The same turns and mirrors carry the whole set onto itself, and each row onto the other rows of its family. Which rows share a family with each named row? Give them in list order.
These 15 rows form 3 families of 5 rows each.
k864: [  8 -11 -26   5  26 -27 -31  23 -10  -2  15 -20   6  -9  -2  14  54  -5
  15  -7  -6  -5  29 -26  -5]
k479: [  4  -4   2  11   3   5  16  18 -34 -17  19  30  52  21 -14 -19  -8 -32
  20   8  12  17  33 -43   5]
k170: [ 17  50 -15 -10  -9  -4  -1  -5  -9 -24  26   4   5  22  -1  17   1  31
  -1  17 -11 -14  27 -16 -28]
k37: [ -3   7 -24   1  37 -42  -2  -3   5  23   3  -2  32 -25  14  -1  62  13
   8   6  -3 -17  12  -6 -13]
k963: [  6  45 -26 -26   1   1  13 -15   3  31 -23  -3   6 -29  36 -12  -6   6
 -23  -8  14  23   0 -33   6]
k57: [-15  -4  11   2  20  22  13  24 -28 -13   3  27  43  -1   2 -22   0 -31
  23  13  54   3   7 -42 -37]
k242: [  8 -11 -22  -7  24 -37  -1  26  -5  12   1 -24  43 -18   1  13  43  -1
  32   2  -5  -2  17 -14 -21]
k144: [ -7   1  12  23  -8  20  34  22 -24   4  11  33  32  19   4 -32  -6 -23
  14  20  33  12  16 -35 -18]
k157: [-50  22  15  -6  35   3 -26 -40 -15  14 -10   9  16 -14 -17 -18   6  -7
 -16 -11  13 -29 -20 -45  -2]
k97: [  7  43  -4 -11  -8  -6  -8 -18 -13 -45  34  19   2   3 -33  -8  15  30
   2  13 -12  -4   6 -17 -16]
k273: [ -9  34 -18 -13   3  24  16  -8  15  38 -30   2   9 -30  26 -20  13  -3
  12 -19  25  26 -21 -36  -4]
k80: [-52   1  -6   0  15  -4 -25 -43 -12   7  -2   6  14  -9  -4 -21   8 -31
  14 -15  22 -44  -4 -40  13]
k623: [ 25  27  -2 -21 -17   8  -9 -24 -17 -36  44  20  -6 -14 -17  -1   9  10
 -12  23  10  15  18 -37 -29]
k589: [  1  47  -6  -3   9  13  17  13 -16  45 -28 -16   0 -32  28  -7  11  14
 -16   1  11  13  24 -38   5]
k612: [-47   6   8 -15 -12 -11 -10 -36 -27  -7   8  -7   4 -13 -17 -40  -8 -32
   3  -8  30 -22 -15 -36   4]

Which other rows belong to the same family as k612? k479, k170, k37, k273
Which other rows belong to the same family as k623? k864, k57, k157, k589

